In the data rows, the value 50 means zero.
Some points:
{49, 68, 36, 63, 45, 74, 44, 53, 39, 43, 76, 64, 30, 46, 50, 35, 33, 46,
 64, 72, 49, 50, 23, 58, 37, 56, 55, 66, 82, 63, 46, 32, 18, 58, 58, 67}
{70, 40, 31, 49, 21, 54, 51, 71, 56, 55, 37, 59, 36, 66, 63, 15, 28, 65,
 71, 49, 40, 46, 83, 45, 50, 41, 47, 54, 58, 66, 60, 57, 55, 68, 55, 60}
{64, 82, 45, 55, 58, 56, 64, 59, 49, 49, 55, 53, 41, 64, 41, 44, 66, 38,
 44, 52, 54, 48, 49, 57, 42, 30, 55, 59, 63, 28, 56, 74, 46, 18, 43, 59}
{42, 70, 60, 66, 49, 24, 52, 22, 37, 66, 58, 77, 44, 68, 78, 58, 44, 50,
 42, 57, 45, 56, 48, 52, 82, 44, 49, 34, 68, 63, 26, 51, 61, 51, 47, 52}
{81, 48, 51, 61, 35, 31, 36, 57, 56, 48, 32, 45, 36, 45, 58, 64, 60, 46,
 37, 51, 58, 56, 50, 89, 31, 42, 40, 33, 24, 76, 61, 30, 53, 49, 45, 66}
{42, 65, 42, 13, 64, 64, 64, 41, 49, 77, 46, 38, 43, 61, 33, 52, 47, 42,
 69, 49, 60, 52, 57, 51, 44, 53, 74, 49, 30, 61, 43, 40, 35, 42, 17, 61}
{57, 59, 59, 43, 41, 57, 31, 37, 80, 60, 59, 64, 47, 53, 37, 46, 60, 47,
 45, 35, 39, 58, 67, 47, 24, 72, 40, 57, 44, 48, 38, 38, 34, 26, 59, 43}
{72, 40, 52, 34, 45, 68, 39, 63, 42, 45, 35, 50, 34, 54, 63, 84, 24, 45,
 60, 55, 41, 51, 61, 38, 65, 40, 28, 53, 54, 46, 53, 52, 37, 54, 42, 53}
{45, 62, 53, 48, 50, 49, 58, 47, 44, 22, 52, 41, 44, 45, 42, 41, 60, 47,
 56, 49, 48, 46, 72, 56, 28, 27, 30, 38, 70, 11, 48, 35, 66, 47, 40, 39}
{26, 64, 62, 63, 43, 76, 45, 34, 58, 29, 51, 50, 58, 74, 55, 36, 56, 40,
 48, 53, 62, 41, 51, 25, 49, 51, 79, 41, 26, 63, 69, 57, 61, 58, 68, 36}
{56, 42, 33, 66, 65, 49, 52, 36, 66, 44, 48, 36, 62, 62, 46, 67, 46, 67,
 70, 69, 59, 41, 63, 45, 45, 50, 39, 23, 55, 50, 34, 56, 68, 55, 81, 88}
{91, 61, 59, 65, 47, 57, 31, 71, 34, 54, 74, 72, 71, 55, 47, 56, 59, 47,
 54, 43, 38, 61, 58, 51, 48, 40, 59, 65, 46, 50, 23, 52, 52, 41, 45, 32}
{31, 57, 60, 50, 86, 43, 38, 65, 55, 57, 37, 52, 74, 57, 55, 52, 52, 41,
 63, 78, 25, 42, 39, 58, 90, 68, 61, 62, 51, 52, 61, 44, 59, 50, 65, 55}
{52, 53, 68, 50, 46, 75, 31, 55, 75, 15, 31, 49, 36, 51, 23, 59, 56, 46,
 57, 59, 64, 52, 20, 38, 53, 63, 28, 51, 55, 46, 24, 58, 40, 73, 26, 43}
{30, 40, 45, 29, 69, 69, 36, 40, 28, 46, 57, 52, 35, 46, 42, 52, 74, 65,
 53, 48, 26, 64, 36, 70, 48, 41, 40, 55, 59, 71, 65, 39, 58, 62, 53, 57}
{37, 58, 28, 64, 44, 76, 60, 66, 67, 50, 40, 38, 45, 29, 44, 56, 75, 61,
 53, 19, 35, 75, 69, 60, 51, 66, 56, 65, 65, 52, 33, 72, 54, 57, 46, 41}
{34, 58, 46, 49, 58, 61, 59, 34, 57, 54, 26, 65, 40, 33, 54, 42, 35, 25,
 54, 55, 69, 48, 70, 72, 55, 57, 49, 38, 68, 51, 39, 51, 60, 60, 47, 36}
{50, 51, 64, 55, 45, 55, 36, 50, 24, 40, 68, 36, 48, 71, 29, 42, 34, 44,
 54, 47, 50, 77, 59, 52, 75, 86, 29, 43, 27, 42, 34, 47, 60, 45, 64, 75}
{44, 64, 56, 57, 67, 38, 52, 52, 68, 60, 92, 68, 51, 17, 48, 62, 21, 48,
 63, 38, 53, 33, 43, 35, 45, 43, 37, 56, 64, 50, 64, 33, 65, 61, 21, 52}
{52, 52, 75, 42, 41, 39, 56, 34, 43, 34, 38, 60, 73, 12, 62, 52, 60, 50,
 54, 53, 32, 45, 55, 52, 50, 56, 44, 42, 50, 35, 84, 54,  6, 50, 55, 59}
{44, 40, 57, 57, 55, 35, 56, 41, 58, 28, 62, 27, 58, 47, 32, 45, 57, 23,
 67, 31, 38, 30, 59, 46, 68, 42, 14, 48, 51, 99, 43, 73, 45, 40, 52, 29}
{41, 48, 62, 26, 43, 50, 63, 54, 45, 61, 70, 51, 34, 56, 52, 60, 73, 60,
 63, 64, 60, 28, 61, 51, 40, 48, 55, 50, 56, 50, 64, 36, 61, 53, 65, 40}
{39, 51, 74, 39, 55, 39, 55, 57, 40, 47, 55, 63, 47, 31, 55, 54, 39, 58,
  0, 48, 72, 41, 71, 40, 59, 55, 47, 54, 45, 69, 50, 67, 60, 46, 37, 61}
{33, 46, 40, 64, 49, 53, 33, 62, 32, 61, 40, 32, 40, 51, 75, 53, 56, 47,
 42, 69, 41, 47, 35, 26, 25, 53, 30, 68, 52, 63, 37, 61, 65, 17, 51, 33}
{65, 64, 51, 51, 42, 64, 43, 57, 43, 84, 23, 66, 66, 31, 13, 43, 45, 68,
 50, 59, 55, 52, 44, 33, 56, 40, 55, 32, 43, 57, 46, 35, 58, 46, 71, 33}
{43, 39, 32, 67, 59, 60, 68, 68, 28, 46, 53, 64, 58, 35, 45, 44, 58, 58,
 57, 41, 84, 67, 54, 34, 68, 48, 39, 49, 34, 52, 56, 34, 30, 24, 54, 26}
{66, 34, 41, 25, 56, 31, 76, 59, 42, 48, 53, 56, 50, 77, 50, 33, 45, 25,
 22, 31, 50, 70, 65, 38, 55, 28, 66, 49, 60, 39, 43, 48, 66, 50, 64, 49}
{34, 63, 44, 46, 50, 51, 53, 35, 32, 52, 39, 69, 69, 60, 48, 71, 53, 29,
 56, 35, 27, 50, 63, 27, 16, 54, 50, 57, 29, 52, 54, 34, 52, 55, 34, 56}
{47, 25, 46, 69, 53, 78, 58, 58, 59, 80, 75, 47, 70, 47, 62, 49, 57, 26,
 38, 40, 55, 35, 38, 56, 58, 54, 26, 41, 42, 38, 45, 41, 55, 68, 63, 68}
{53, 42, 34, 63, 49, 53, 54, 28, 51, 78, 68, 28, 60, 62, 45, 64, 42, 57,
 31, 74, 48, 72, 55, 50, 52, 52, 28, 55, 47, 41, 82, 54, 45, 45, 22, 15}
{36, 14, 52, 54, 20, 35, 45, 48, 41, 46, 45, 18, 67, 26, 35, 44, 60, 53,
 36, 70, 50, 67, 49, 24, 50, 51, 78, 43, 79, 65, 25, 51, 54, 46, 50, 62}
{37, 64, 24, 28, 38, 44, 35, 69, 62, 43, 44, 65, 69, 57, 53, 57, 49, 46,
 59, 39, 74, 61, 34, 48, 43, 67, 47, 51, 75, 37, 77, 60, 59, 47, 38, 71}
{40, 34, 56, 65, 48, 36, 53, 70, 57, 64, 50, 37, 36, 41, 17, 42, 41, 18,
 34, 72, 39, 51, 53, 58, 36, 43, 74, 50, 44, 38, 79, 75, 39, 61, 61, 42}
{60, 57, 48, 47, 75, 53, 48, 56, 48, 52, 44, 47, 42, 53, 57, 71, 49, 76,
 45, 47, 55, 37, 71, 39, 26, 51, 61, 57, 49, 55, 34, 61, 25, 72, 63, 45}
{48, 33, 69, 54, 48, 39, 71, 74, 42, 35, 56, 60, 24, 35, 70, 68, 48, 48,
 65, 55, 37, 43, 30, 46, 40, 69, 55, 17, 35, 43, 36, 60, 56, 35, 52, 38}
{59, 65, 50, 47, 46, 39, 80, 46, 74, 48, 47, 44, 44, 44, 56, 26, 75, 56,
 47, 83, 53, 61, 50, 39, 68, 54, 42, 62, 37, 50, 46, 37, 47, 65, 41, 65}
{56, 38, 29, 22, 55, 45, 25, 29, 52, 42, 64, 57, 57, 56, 51, 31, 63, 61,
 36, 61, 58, 41, 40, 64, 50, 61, 53, 27, 52, 34, 40, 74, 44, 57, 52, 20}
{67, 31, 40, 37, 56, 49, 49, 45, 40, 56, 39, 33, 74, 53, 70, 38, 43, 42,
 62, 51, 61, 53, 28, 74, 33, 46, 64, 49, 58, 50, 30, 48, 55, 53, 35, 45}
{38, 59, 61, 81, 50, 62, 56, 64, 46, 39, 39, 73, 69, 60, 54, 51, 43, 68,
 46, 59, 42, 59, 52, 64, 32, 27, 65, 38, 53, 59, 62, 61, 57, 66, 15, 65}
{49, 54, 38, 43, 58, 22, 45, 50, 71, 32, 50, 54, 45, 44, 66, 37, 31, 51,
 46, 32, 43, 74, 32, 50, 28, 44, 54, 35, 46, 46, 43, 34, 37, 50, 55, 36}
{53, 60, 52, 58, 53, 33, 43, 38, 41, 80, 30, 42, 39, 70, 59, 53, 79, 50,
 60, 23, 70, 53, 31, 41, 54, 53, 61, 39, 67, 47, 64, 50, 33, 68, 56, 54}
{66, 52, 67, 41, 18, 39, 80, 52, 53, 58, 65, 31, 75, 42, 49, 49, 45, 72,
 54, 53, 45, 46, 33, 60, 46, 59, 50, 57, 38, 54, 52, 71, 54, 48, 56, 59}
{59, 61, 59, 53, 47, 54, 36, 45, 50, 49, 49, 24, 49, 58, 52, 28, 42, 63,
 39, 41, 32,  1, 48, 49, 65, 59, 63, 42, 53, 38, 63, 20, 63, 39, 32, 51}
{38, 40, 25, 59, 53, 18, 68, 40, 34, 37, 27, 79, 47, 66, 24, 51, 48, 65,
 40, 46, 43, 27, 46, 67, 52, 64, 39, 77, 42, 34, 36, 49, 43, 51, 43, 44}
{38, 10, 83, 46, 47, 57, 43, 50, 63, 49, 43, 51, 61, 77, 48, 67, 48, 67,
 50, 40, 66, 59, 73, 67, 60, 46, 54, 60, 71, 53, 48, 32, 52, 35, 64, 50}
{39, 66, 68, 41, 45, 27, 42, 45, 48, 50, 50, 26, 54, 46, 57, 41, 31, 46,
 62, 56, 73, 49, 41, 64, 40, 33, 40, 83, 42, 33, 43, 44, 53, 68, 70, 44}
{63, 69, 26, 53, 48, 60, 47, 70, 52, 25, 64, 28, 50, 50, 59, 75, 52, 39,
 17, 38, 46, 39, 45, 60, 70, 55, 61, 47, 43, 54, 51, 32, 32, 60, 58, 44}
{35, 41, 26, 43, 22, 42, 36, 39, 69, 63, 54, 66, 31, 35, 64, 64, 40, 49,
 60, 54, 50, 44, 44, 52, 83, 18, 71, 59, 26, 36, 42, 52, 56, 39, 55, 65}
{54, 42, 64, 36, 63, 72, 65, 39, 60, 64, 42, 45, 49, 65, 55, 44, 37, 61,
 40, 37, 18, 48, 39, 54, 62, 29, 39, 49, 40, 40, 61, 62, 41, 32, 61, 64}
{81, 43, 53, 52, 58, 54, 72, 11, 38, 37, 44, 59, 37, 25, 46, 61, 51, 46,
 47, 33, 59, 49, 30, 37, 51, 58, 69, 71, 46, 61, 76, 55, 74, 48, 69, 38}
{46, 31, 53, 62, 72, 39, 19, 64, 53, 50, 55, 37, 32, 43, 58, 21, 58, 60,
 68, 38, 58, 54, 65, 46, 52, 64, 63, 52, 33, 38, 61, 62, 51, 41, 34, 63}
These points spread out most along one direction. Take the direction at right angles to it along which they spread out most. Go by this last direction. For each point below, how far along it does it lie, from 0 to 99? The average is 50, and the first point in the table lies past the average. One standard deviation of the points above along it is 16.
{63, 69, 26, 53, 48, 60, 47, 70, 52, 25, 64, 28, 50, 50, 59, 75, 52, 39,
 17, 38, 46, 39, 45, 60, 70, 55, 61, 47, 43, 54, 51, 32, 32, 60, 58, 44} ~ 58
{50, 51, 64, 55, 45, 55, 36, 50, 24, 40, 68, 36, 48, 71, 29, 42, 34, 44,
 54, 47, 50, 77, 59, 52, 75, 86, 29, 43, 27, 42, 34, 47, 60, 45, 64, 75} ~ 71
{52, 53, 68, 50, 46, 75, 31, 55, 75, 15, 31, 49, 36, 51, 23, 59, 56, 46,
 57, 59, 64, 52, 20, 38, 53, 63, 28, 51, 55, 46, 24, 58, 40, 73, 26, 43} ~ 97
{47, 25, 46, 69, 53, 78, 58, 58, 59, 80, 75, 47, 70, 47, 62, 49, 57, 26,
 38, 40, 55, 35, 38, 56, 58, 54, 26, 41, 42, 38, 45, 41, 55, 68, 63, 68} ~ 48
{65, 64, 51, 51, 42, 64, 43, 57, 43, 84, 23, 66, 66, 31, 13, 43, 45, 68,
 50, 59, 55, 52, 44, 33, 56, 40, 55, 32, 43, 57, 46, 35, 58, 46, 71, 33} ~ 50
{38, 10, 83, 46, 47, 57, 43, 50, 63, 49, 43, 51, 61, 77, 48, 67, 48, 67,
 50, 40, 66, 59, 73, 67, 60, 46, 54, 60, 71, 53, 48, 32, 52, 35, 64, 50} ~ 53
{54, 42, 64, 36, 63, 72, 65, 39, 60, 64, 42, 45, 49, 65, 55, 44, 37, 61,
 40, 37, 18, 48, 39, 54, 62, 29, 39, 49, 40, 40, 61, 62, 41, 32, 61, 64} ~ 30
{48, 33, 69, 54, 48, 39, 71, 74, 42, 35, 56, 60, 24, 35, 70, 68, 48, 48,
 65, 55, 37, 43, 30, 46, 40, 69, 55, 17, 35, 43, 36, 60, 56, 35, 52, 38} ~ 61
{91, 61, 59, 65, 47, 57, 31, 71, 34, 54, 74, 72, 71, 55, 47, 56, 59, 47,
 54, 43, 38, 61, 58, 51, 48, 40, 59, 65, 46, 50, 23, 52, 52, 41, 45, 32} ~ 67
{36, 14, 52, 54, 20, 35, 45, 48, 41, 46, 45, 18, 67, 26, 35, 44, 60, 53,
 36, 70, 50, 67, 49, 24, 50, 51, 78, 43, 79, 65, 25, 51, 54, 46, 50, 62} ~ 75
{59, 61, 59, 53, 47, 54, 36, 45, 50, 49, 49, 24, 49, 58, 52, 28, 42, 63,
 39, 41, 32,  1, 48, 49, 65, 59, 63, 42, 53, 38, 63, 20, 63, 39, 32, 51} ~ 30
{56, 42, 33, 66, 65, 49, 52, 36, 66, 44, 48, 36, 62, 62, 46, 67, 46, 67,
 70, 69, 59, 41, 63, 45, 45, 50, 39, 23, 55, 50, 34, 56, 68, 55, 81, 88} ~ 51
{34, 58, 46, 49, 58, 61, 59, 34, 57, 54, 26, 65, 40, 33, 54, 42, 35, 25,
 54, 55, 69, 48, 70, 72, 55, 57, 49, 38, 68, 51, 39, 51, 60, 60, 47, 36} ~ 47
{44, 64, 56, 57, 67, 38, 52, 52, 68, 60, 92, 68, 51, 17, 48, 62, 21, 48,
 63, 38, 53, 33, 43, 35, 45, 43, 37, 56, 64, 50, 64, 33, 65, 61, 21, 52} ~ 32
{60, 57, 48, 47, 75, 53, 48, 56, 48, 52, 44, 47, 42, 53, 57, 71, 49, 76,
 45, 47, 55, 37, 71, 39, 26, 51, 61, 57, 49, 55, 34, 61, 25, 72, 63, 45} ~ 58
